(in the rows, 128 means zero)
Each path below is one point turned by a fixed rotation once a step. After each direction that follows a path, write how fast that rotation turns it, in degrees a step (0 if it stays still).
Each turn is a multiple of 5 degrees from 10 to 175, or 0.
Each row of a path follows its step; steps can be skipped.
path 1
step 0: [126 117 137 131 117 132 127 134 136 129 135 127 122 129 132 121 124 115
 127 123 128 120 133 128 124 124 134 132 138 131 125 129 120 128 123 128
 127 125 135]
step 2: [130 130 125 131 122 134 125 128 131 118 124 133 124 136 122 127 130 137
 124 122 129 117 138 136 123 132 126 135 127 127 135 130 121 130 124 139
 135 119 131]
step 5: [134 126 138 125 126 135 130 125 129 125 127 128 129 127 131 125 119 121
 127 129 136 121 138 135 116 124 141 130 136 132 134 128 132 127 137 131
 131 128 136]
step 6: [130 134 125 116 125 128 134 137 136 125 123 122 125 124 126 122 128 130
 118 125 117 133 131 130 121 123 131 122 130 132 126 126 130 128 120 118
 136 134 137]
step 8: [133 127 133 121 128 129 119 123 121 131 122 128 135 131 118 120 127 123
 129 118 126 126 125 134 117 125 118 125 125 137 137 126 132 123 129 130
 133 138 130]
step 10: [122 134 135 118 127 126 125 119 129 121 126 121 124 129 133 125 118 128
 128 132 132 125 128 131 126 116 132 119 130 131 133 122 137 125 138 137
 122 127 125]
step 11: [127 119 131 124 120 115 136 136 133 127 126 120 128 120 130 117 126 117
 128 120 125 125 129 135 129 121 130 127 127 133 127 124 127 123 118 130
 133 132 129]
step 12: [131 126 138 134 124 129 124 116 142 122 126 126 126 127 131 124 125 124
 121 131 125 131 123 125 133 137 127 117 133 127 128 127 143 134 120 131
 132 129 129]
step 13: [128 134 128 126 121 126 126 124 121 118 124 125 129 132 127 131 132 128
 124 115 126 116 127 135 128 124 113 122 122 135 129 128 129 134 126 139
 131 126 131]
Directions:
[131 127 130 132 130 128 127 127 128 126 128 128 128 126 129 127 128 129
 129 128 129 128 130 126 127 127 129 131 131 126 128 124 126 127 124 129
 127 124 128] | 155
path 2
step 0: [125 124 129 117 136 130 131 128 114 132 128 126 121 124 131 130 124 121
 129 128 133 118 127 124 129 120 132 119 126 136 129 124 126 130 120 130
 133 118 122]
step 3: [125 128 127 131 132 132 128 124 126 131 134 133 114 129 129 133 124 120
 130 128 129 126 124 132 131 127 130 127 121 135 128 137 122 120 127 131
 121 108 125]
step 4: [119 128 129 120 126 128 119 131 127 128 136 130 125 120 126 132 134 127
 130 124 126 136 121 121 134 125 137 132 128 116 129 127 119 117 125 128
 125 118 127]
step 6: [126 131 133 127 134 124 125 128 130 126 133 136 120 128 132 133 130 125
 125 123 136 129 120 119 134 134 130 132 131 123 115 128 118 127 124 134
 121 122 120]
step 9: [123 128 133 124 132 122 128 131 116 134 127 127 128 120 121 136 129 131
 120 133 136 124 124 119 135 128 122 122 120 127 119 122 124 123 124 134
 129 124 125]
step 10: [122 129 124 127 129 135 121 125 130 138 116 125 124 129 122 126 124 136
 127 131 129 118 132 126 128 122 135 129 119 131 120 124 114 123 132 126
 130 121 125]
step 11: [123 131 129 119 136 128 126 127 124 133 128 126 127 128 132 135 124 126
 130 134 132 123 121 125 131 128 132 117 122 132 128 121 124 126 113 121
 132 115 120]
step 12: [124 137 125 128 125 125 132 130 127 128 131 124 121 124 124 135 124 131
 131 131 127 122 131 130 134 126 134 126 110 122 126 126 118 118 130 134
 129 117 131]
step 13: [127 131 131 120 136 128 127 129 134 129 126 135 125 125 129 126 133 140
 133 129 127 126 130 128 131 125 139 133 126 125 130 128 122 124 119 120
 134 112 121]
Directions:
[130 128 129 130 127 127 126 127 125 128 129 129 127 125 127 128 127 125
 133 126 126 127 129 127 128 126 130 130 131 129 130 129 130 128 128 130
 129 125 128] | 25
[129 129 126 128 128 128 131 126 131 125 128 134 126 127 130 129 131 128
 127 126 129 128 127 128 130 130 131 128 129 125 129 126 130 126 129 128
 127 129 129] | 40
path 3
step 0: [136 123 131 121 129 132 127 127 120 127 136 125 141 123 124 136 132 118
 126 139 125 130 135 129 127 121 133 132 136 134 126 136 127 131 124 132
 125 127 125]
step 1: [133 131 139 125 134 135 131 133 123 132 133 128 124 117 134 122 134 123
 124 138 133 132 129 134 134 129 129 130 130 124 126 124 128 123 136 127
 130 116 122]
step 2: [127 125 127 132 124 134 138 131 139 133 126 132 128 112 136 129 122 124
 123 131 129 127 126 135 119 126 139 129 125 132 131 121 129 125 129 133
 133 129 126]
step 3: [126 134 120 124 131 128 134 129 122 117 129 130 135 117 125 125 130 122
 127 119 135 132 126 125 121 120 137 121 132 128 124 118 128 134 125 129
 129 134 123]
step 4: [128 119 131 132 128 118 125 130 119 130 121 132 138 125 122 123 135 121
 124 131 140 127 125 124 130 124 126 128 117 132 130 124 132 136 134 131
 129 128 122]
step 5: [131 132 133 122 124 120 123 130 125 128 127 132 139 122 131 122 125 132
 121 131 134 135 125 129 124 132 135 140 115 126 127 134 129 122 122 125
 131 126 137]
step 10: [132 124 130 139 133 137 124 125 133 129 120 134 123 116 141 131 130 126
 124 127 131 136 127 129 130 127 132 134 128 131 137 127 135 128 134 125
 121 133 133]
step 12: [126 125 121 126 123 124 123 131 117 133 118 123 121 125 121 117 129 124
 131 128 133 135 135 137 136 119 130 129 125 130 127 126 126 139 132 130
 129 131 122]
step 13: [124 124 128 131 122 119 128 129 124 136 122 125 131 125 131 124 123 130
 121 123 131 143 119 132 126 131 128 129 128 134 129 134 121 130 136 130
 135 121 138]
Directions:
[128 126 130 128 133 130 126 130 128 126 128 128 127 126 130 128 128 128
 129 131 124 127 128 128 127 126 129 126 131 128 128 126 129 125 129 132
 128 129 128] | 45
[128 127 128 126 127 127 127 128 126 126 125 128 130 131 126 125 126 132
 125 127 127 128 126 129 127 129 129 125 125 128 129 126 130 129 129 129
 131 129 129] | 40
path 4
step 3: [128 118 130 124 123 132 132 137 123 130 132 136 124 127 126 125 118 133
 119 125 132 126 139 130 130 129 136 126 127 121 127 121 123 119 128 133
 119 130 135]
step 4: [129 123 136 135 121 135 126 136 121 123 117 137 126 128 132 124 130 133
 127 128 130 128 137 129 119 131 125 125 117 130 124 134 133 115 132 128
 127 133 129]
step 5: [128 129 126 130 118 129 133 135 124 129 118 132 131 129 127 124 132 127
 121 131 124 127 133 125 134 139 138 117 129 125 123 127 126 119 123 138
 126 128 117]
step 7: [128 137 126 138 122 130 127 141 128 119 116 128 134 134 134 128 129 134
 126 131 136 116 131 127 130 129 128 121 122 127 129 134 127 126 131 128
 122 121 129]
step 8: [136 130 134 130 122 121 124 137 127 124 125 120 120 137 130 126 126 133
 117 133 130 129 130 123 136 133 136 120 126 125 129 126 122 134 128 135
 124 136 121]
step 9: [137 125 129 130 121 132 124 138 128 123 125 124 134 131 134 127 126 130
 123 121 139 126 137 126 127 119 136 120 128 123 130 124 131 130 128 114
 131 135 126]
step 10: [134 133 130 135 125 129 122 139 125 126 118 123 132 123 119 131 125 133
 121 129 133 125 124 136 127 129 130 115 126 138 136 124 135 129 129 130
 127 130 122]
step 11: [135 124 138 133 124 122 140 129 126 132 131 120 131 132 129 126 122 136
 117 123 127 128 120 128 134 127 141 119 128 128 133 126 131 124 126 125
 127 131 124]
step 12: [138 126 129 132 125 121 136 135 126 123 121 125 133 124 139 133 122 131
 129 120 134 126 127 138 121 129 129 128 125 129 137 133 127 125 125 123
 138 134 123]
Directions:
[129 131 127 128 125 131 128 127 130 126 127 130 125 128 124 129 126 127
 126 126 127 127 125 127 130 130 129 127 129 130 128 128 126 129 126 131
 129 128 129] | 135
path 5
step 0: [133 129 124 136 128 124 129 120 134 129 121 124 129 127 118 129 144 124
 124 129 132 124 133 133 128 121 131 128 133 118 130 128 130 134 125 126
 132 121 125]
step 1: [125 128 126 124 132 130 129 140 130 124 130 127 132 118 136 130 140 133
 123 129 127 127 126 124 126 130 130 130 131 129 118 126 120 130 127 116
 119 126 123]
step 2: [122 123 129 137 130 125 127 125 133 137 137 142 128 121 133 124 126 130
 125 132 135 124 128 120 125 121 130 122 122 125 130 128 130 121 125 128
 129 133 125]
step 3: [129 123 136 137 124 128 126 132 125 122 125 122 129 129 133 123 120 124
 129 127 133 138 131 124 126 140 124 123 120 127 121 126 125 124 123 131
 123 130 133]
step 6: [127 132 126 124 126 126 129 132 125 128 131 128 128 121 133 136 138 128
 130 128 122 126 125 124 134 121 129 123 125 128 124 130 119 131 131 116
 141 121 120]
step 8: [127 121 128 128 126 121 126 125 115 130 119 131 125 124 129 126 124 122
 131 121 130 125 123 115 123 136 123 125 126 122 127 125 119 121 122 132
 130 128 131]
step 9: [131 134 132 118 133 122 140 127 132 128 122 119 126 131 126 126 123 129
 130 131 135 127 131 134 129 128 128 128 126 128 126 119 130 118 124 137
 126 138 127]
step 11: [123 135 129 125 126 126 125 137 123 132 129 125 134 133 136 137 136 132
 124 133 132 136 132 135 137 118 124 128 130 130 130 129 125 131 122 123
 129 125 121]
step 12: [123 120 123 131 133 122 123 124 135 138 133 129 138 129 139 124 131 123
 130 126 125 130 122 121 128 126 135 124 134 132 126 132 127 137 132 130
 130 128 130]
Directions:
[127 127 130 131 126 125 128 132 127 127 130 125 128 129 126 129 123 126
 128 128 130 128 128 131 129 127 127 131 128 130 129 126 129 126 129 129
 129 129 128] | 60
[127 128 128 128 128 127 128 127 129 127 130 128 129 130 131 127 127 127
 125 128 127 128 124 128 123 129 123 125 128 127 128 127 130 125 128 128
 130 127 128] | 70
[125 126 128 126 130 127 125 126 132 130 130 129 127 126 127 128 126 127
 128 130 125 128 126 130 129 128 132 128 128 127 129 126 131 128 129 129
 127 130 129] | 140
[127 130 131 127 126 130 127 128 127 132 129 129 129 127 127 125 127 128
 131 128 132 126 127 126 128 132 127 126 127 128 125 128 128 129 128 130
 129 128 131] | 70
path 6
step 0: [128 128 129 133 124 132 126 117 138 128 129 128 131 130 126 129 137 136
 126 124 125 120 130 133 129 145 137 126 126 131 125 124 135 130 131 125
 124 137 131]
step 1: [125 129 124 135 136 127 121 124 132 130 130 120 126 132 129 126 137 130
 129 134 128 128 137 129 125 132 119 129 120 130 127 130 116 122 119 133
 128 131 140]
step 2: [136 132 122 129 125 120 125 123 125 124 131 131 132 132 131 121 127 127
 129 135 136 126 122 125 140 134 117 136 131 119 127 132 126 130 135 129
 135 129 134]
step 3: [131 141 123 130 123 124 135 127 125 127 126 124 134 135 128 126 124 123
 136 135 133 122 131 133 125 129 142 122 128 126 124 134 122 130 136 131
 120 130 123]
step 5: [118 126 133 131 128 125 128 134 132 126 122 140 128 125 132 123 126 129
 127 140 133 128 121 128 128 136 132 136 123 134 133 118 130 130 132 128
 126 133 134]
step 7: [135 131 130 133 124 119 133 126 128 122 135 131 120 129 135 120 126 131
 138 130 128 139 128 129 127 118 125 125 131 120 128 124 137 123 122 125
 127 126 132]
step 8: [133 131 123 131 128 131 129 132 136 128 125 126 137 126 126 130 120 131
 141 132 124 123 126 128 131 133 128 125 133 128 124 114 139 134 123 127
 123 123 123]
step 10: [129 126 130 131 132 131 118 121 134 128 122 128 125 125 126 121 130 134
 122 139 126 129 121 127 136 117 129 133 123 125 123 128 126 128 129 114
 132 125 134]
step 13: [130 126 132 121 124 131 130 128 129 133 128 133 121 124 140 121 121 123
 129 136 125 117 129 130 121 132 129 136 131 138 115 129 129 133 125 124
 131 126 126]
Directions:
[128 127 126 129 129 125 130 126 126 127 128 128 129 125 128 125 130 128
 130 128 127 129 125 127 128 125 130 128 125 125 129 132 128 130 130 127
 130 128 126] | 90
[127 130 131 127 129 129 130 126 126 128 129 128 130 128 130 126 131 130
 130 126 126 130 129 126 129 130 126 129 125 131 127 128 130 124 127 128
 130 131 130] | 65
[130 131 129 127 130 125 129 129 125 127 126 128 126 126 129 128 127 129
 130 126 126 126 131 128 131 129 131 126 131 130 127 127 128 131 127 129
 128 128 126] | 80
path 7
step 1: [113 120 135 136 128 124 121 128 136 125 129 134 136 118 122 127 125 130
 131 126 122 124 131 127 124 129 128 132 124 126 129 122 129 128 134 123
 119 131 122]
step 3: [129 131 128 130 136 123 124 131 130 119 120 121 132 126 131 125 128 125
 128 123 133 135 124 139 128 133 140 125 124 127 128 125 128 128 135 135
 124 133 115]
step 4: [125 130 123 128 129 133 128 114 123 127 123 123 128 120 140 128 132 137
 130 128 133 124 132 127 130 128 139 132 131 129 131 130 122 134 130 126
 118 121 125]
step 5: [126 140 126 125 133 129 131 129 131 128 132 117 129 121 127 116 136 135
 132 127 126 129 124 130 122 122 119 134 128 138 128 125 135 126 130 130
 123 121 121]
step 6: [119 131 131 129 123 138 128 119 133 126 137 129 140 130 125 131 131 134
 123 133 129 126 121 133 126 130 122 129 129 132 124 130 120 138 135 126
 130 132 119]
step 8: [123 126 133 129 130 124 127 118 119 121 128 131 126 124 123 130 121 126
 134 129 130 129 136 129 123 129 126 126 113 135 124 134 135 134 136 133
 128 132 119]
step 9: [129 123 128 136 135 130 130 117 137 123 123 125 127 123 122 133 136 128
 129 129 126 132 144 130 125 130 128 132 134 122 127 126 132 131 138 127
 128 121 131]
step 11: [131 128 121 120 127 126 141 124 126 122 123 129 133 123 127 129 123 136
 116 127 134 136 123 131 127 125 130 129 138 122 128 127 128 135 138 128
 121 131 123]
step 12: [134 127 135 123 120 134 134 130 121 125 129 131 131 117 132 123 135 133
 134 125 129 122 133 120 127 119 122 126 129 124 126 121 131 132 126 123
 121 124 117]
Directions:
[131 131 129 128 129 127 129 129 125 128 127 126 129 129 129 125 129 124
 129 129 127 126 130 123 127 129 127 128 130 129 127 127 127 126 127 128
 130 125 127] | 145
[130 128 126 127 127 129 126 129 128 129 127 129 127 130 130 129 131 126
 129 124 130 126 125 129 124 125 129 129 128 130 129 126 125 129 130 128
 124 128 128] | 40
path 8
step 2: [114 121 119 128 116 121 127 124 129 115 121 129 127 117 128 123 128 135
 130 122 131 132 135 133 126 124 121 119 129 125 124 126 129 121 134 134
 118 127 126]
step 3: [122 123 128 127 123 132 131 135 116 121 131 139 133 126 129 135 119 130
 123 124 121 138 127 129 132 130 116 116 127 130 131 132 136 130 133 124
 117 123 136]
step 4: [119 122 124 118 124 135 133 120 120 127 112 135 132 125 126 134 131 117
 125 124 136 131 123 130 129 118 122 124 123 128 127 127 128 128 126 126
 116 138 129]
step 5: [111 134 119 126 129 134 130 126 121 127 134 124 132 121 121 123 117 132
 124 122 138 132 133 131 135 119 118 121 129 134 133 120 130 127 128 130
 124 128 127]
step 6: [131 115 120 127 122 125 133 122 114 127 135 136 124 123 126 134 126 130
 125 131 136 127 129 133 136 123 118 126 119 126 132 123 124 125 137 119
 122 121 132]
step 7: [133 126 126 125 116 136 134 109 121 123 120 128 128 127 118 123 124 129
 123 124 128 132 128 129 124 128 119 121 135 129 137 122 131 131 136 133
 120 132 129]
step 9: [128 122 128 128 130 139 121 119 117 128 127 131 126 130 127 128 132 135
 121 128 139 124 128 122 133 128 117 114 125 132 124 122 123 140 130 118
 121 128 122]
step 10: [126 126 117 125 118 134 136 121 122 132 124 135 135 131 121 118 120 132
 126 132 142 119 128 129 124 129 119 121 131 130 133 132 122 133 127 131
 136 126 134]
step 12: [130 117 129 138 122 127 119 122 121 122 124 128 132 123 131 124 127 135
 124 130 135 123 120 131 128 132 119 118 131 134 126 131 115 131 137 140
 122 134 125]
Directions:
[131 124 127 129 130 127 124 130 126 129 128 130 128 130 125 129 128 128
 127 131 126 129 129 126 129 126 126 124 130 127 128 129 127 126 129 128
 129 127 128] | 115
[129 127 125 129 126 125 130 128 131 127 129 127 125 128 124 125 125 130
 129 130 130 128 126 129 127 127 129 129 128 128 128 128 129 127 129 124
 128 126 127] | 80
path 9
step 0: [124 127 131 129 129 121 117 125 128 122 131 122 134 124 132 123 129 138
 119 129 126 120 126 132 134 127 125 128 138 126 123 133 138 123 120 123
 131 134 130]
step 1: [135 129 136 133 128 121 129 124 126 134 124 123 132 123 126 122 132 135
 124 136 122 116 128 127 122 122 133 123 134 126 130 121 130 122 129 131
 139 130 124]
step 3: [125 127 125 132 122 114 122 129 129 130 127 130 131 132 132 137 138 135
 121 120 128 119 127 132 135 136 128 123 133 126 127 129 130 121 130 125
 122 135 126]
step 4: [127 127 133 125 123 116 129 128 134 126 118 133 133 128 136 132 132 134
 130 130 122 119 123 124 127 126 126 119 124 132 135 122 129 119 123 124
 136 125 127]
step 6: [123 129 128 128 132 121 121 125 131 130 130 124 130 120 131 130 129 141
 120 135 127 125 123 136 134 135 130 128 141 127 126 130 138 130 121 126
 127 129 123]
step 8: [135 129 134 129 130 124 128 133 114 140 123 129 127 127 129 126 137 126
 120 129 125 121 125 121 129 136 134 125 127 124 124 128 127 123 119 127
 132 135 128]
step 9: [124 129 123 125 116 124 121 132 123 127 125 125 133 132 136 131 138 133
 126 125 128 118 126 127 131 137 133 126 137 127 130 126 133 122 124 126
 121 134 122]
step 11: [134 129 130 124 131 125 129 132 128 134 128 137 124 121 136 132 135 131
 118 138 126 127 132 129 132 132 127 123 126 134 134 125 132 121 115 132
 135 128 134]
step 13: [128 129 131 135 132 113 131 123 131 136 127 127 130 127 129 122 121 141
 126 130 126 120 121 117 129 130 128 122 136 123 132 124 128 126 124 130
 132 128 121]
Directions:
[130 125 128 126 125 130 124 127 129 129 129 130 127 125 128 132 126 130
 130 130 129 128 127 127 129 129 126 126 126 129 129 126 127 127 130 127
 127 129 130] | 55
[131 128 126 126 129 129 131 128 127 129 126 131 129 126 128 127 127 129
 128 129 127 128 128 128 125 126 133 126 126 129 128 130 126 125 127 129
 128 128 131] | 115
path 10
step 0: [132 129 131 130 125 128 134 138 132 122 123 135 126 127 130 122 132 136
 129 123 120 128 125 125 126 134 132 138 127 128 125 128 121 124 137 125
 134 131 125]
step 1: [125 122 125 127 137 131 122 117 124 125 129 122 135 130 131 128 128 120
 128 132 126 127 121 134 129 118 130 129 131 129 123 128 128 137 121 132
 131 134 132]
step 3: [125 123 136 123 126 133 137 124 136 128 136 130 131 123 124 122 132 121
 132 136 129 121 127 134 125 126 129 126 129 129 128 123 126 120 127 130
 124 134 125]
step 4: [128 133 123 139 124 131 126 130 126 126 122 125 128 125 134 135 129 125
 126 121 125 129 123 124 131 137 131 138 130 129 128 123 128 139 131 129
 123 127 129]
step 7: [128 135 129 131 133 129 131 133 127 116 132 136 127 131 136 130 126 121
 130 137 134 126 118 128 122 128 126 124 131 133 127 128 119 126 128 133
 127 128 130]
step 8: [119 123 127 126 129 119 129 124 128 131 123 117 127 122 130 133 130 128
 127 121 125 123 133 127 134 128 129 130 121 127 129 118 127 132 134 122
 131 136 127]
step 9: [135 126 126 132 122 129 128 133 132 127 129 136 129 126 132 120 127 122
 131 142 122 131 135 128 128 132 128 128 134 126 121 131 136 128 121 131
 131 126 131]
step 11: [127 128 127 125 130 130 123 138 128 121 124 122 132 122 132 129 124 119
 131 132 131 132 128 132 129 129 128 120 137 132 134 123 132 129 133 126
 129 121 119]
step 12: [128 127 126 128 121 118 136 120 131 131 124 125 124 131 132 121 129 128
 127 130 123 126 127 126 124 128 122 137 118 131 119 131 120 125 131 125
 124 125 130]
Directions:
[129 129 128 127 129 125 128 128 127 126 127 131 128 126 129 131 129 128
 127 130 129 126 129 129 128 124 128 128 124 128 129 127 128 128 126 128
 132 132 131] | 60
[126 126 129 127 128 131 129 131 129 128 126 126 130 125 127 126 128 130
 128 127 128 126 129 128 129 124 127 126 130 125 129 128 128 127 130 126
 129 132 126] | 140
[131 128 132 128 130 126 129 132 127 126 131 128 129 128 131 125 124 130
 126 129 127 127 128 128 126 129 127 130 130 128 128 129 129 128 129 130
 127 128 128] | 160
path 11
step 0: [127 128 129 126 130 128 125 121 129 127 126 108 129 128 129 126 124 128
 132 128 136 128 124 125 123 130 127 123 138 124 123 125 116 131 122 113
 129 131 131]
step 1: [120 126 128 124 134 129 141 126 137 117 126 115 129 125 126 123 127 130
 127 116 124 124 130 135 134 134 129 129 135 125 118 130 126 132 130 126
 130 127 124]
step 2: [122 130 124 127 130 138 132 124 126 121 120 128 121 118 136 127 134 124
 135 124 123 127 120 126 133 127 132 122 132 129 125 138 134 136 134 126
 126 139 125]
step 3: [118 131 128 129 132 134 121 133 125 135 120 120 116 116 129 128 127 119
 131 128 128 128 127 127 126 131 129 138 127 133 126 133 132 133 120 118
 128 127 132]
step 4: [120 137 122 129 123 128 130 122 132 137 121 117 134 130 132 123 127 124
 134 119 133 130 126 130 118 131 126 130 137 125 127 128 122 127 123 115
 129 129 130]
step 6: [127 124 126 130 134 133 137 128 128 118 129 125 126 114 128 132 126 125
 131 126 131 129 118 125 129 122 131 124 135 123 120 137 129 138 124 124
 121 138 130]
step 7: [120 127 131 121 136 127 124 125 127 125 118 126 116 119 123 123 131 123
 131 128 130 126 130 126 127 138 124 131 134 124 125 135 129 138 126 117
 131 126 135]
step 8: [118 133 120 129 130 130 128 122 131 132 119 120 133 130 137 116 130 119
 132 113 124 129 129 122 126 131 128 131 130 125 125 128 135 133 124 125
 131 126 126]
step 10: [120 128 125 131 127 129 138 132 134 127 127 127 128 115 126 127 122 126
 126 130 128 128 123 132 121 119 125 133 131 122 122 136 122 129 122 117
 118 137 135]
Directions:
[128 127 129 130 129 128 126 128 128 131 125 128 130 129 125 125 127 131
 127 130 131 127 127 128 129 130 126 126 127 128 125 130 129 127 126 124
 129 127 131] | 100
[126 127 130 126 127 129 124 129 128 125 127 125 128 128 129 128 130 127
 125 132 126 126 131 129 127 127 126 128 124 128 127 126 127 129 130 126
 128 129 129] | 160
[126 130 125 127 127 131 128 128 129 131 127 129 126 127 127 125 129 127
 131 129 125 128 129 127 129 128 128 130 125 132 129 128 131 125 128 127
 130 129 127] | 65
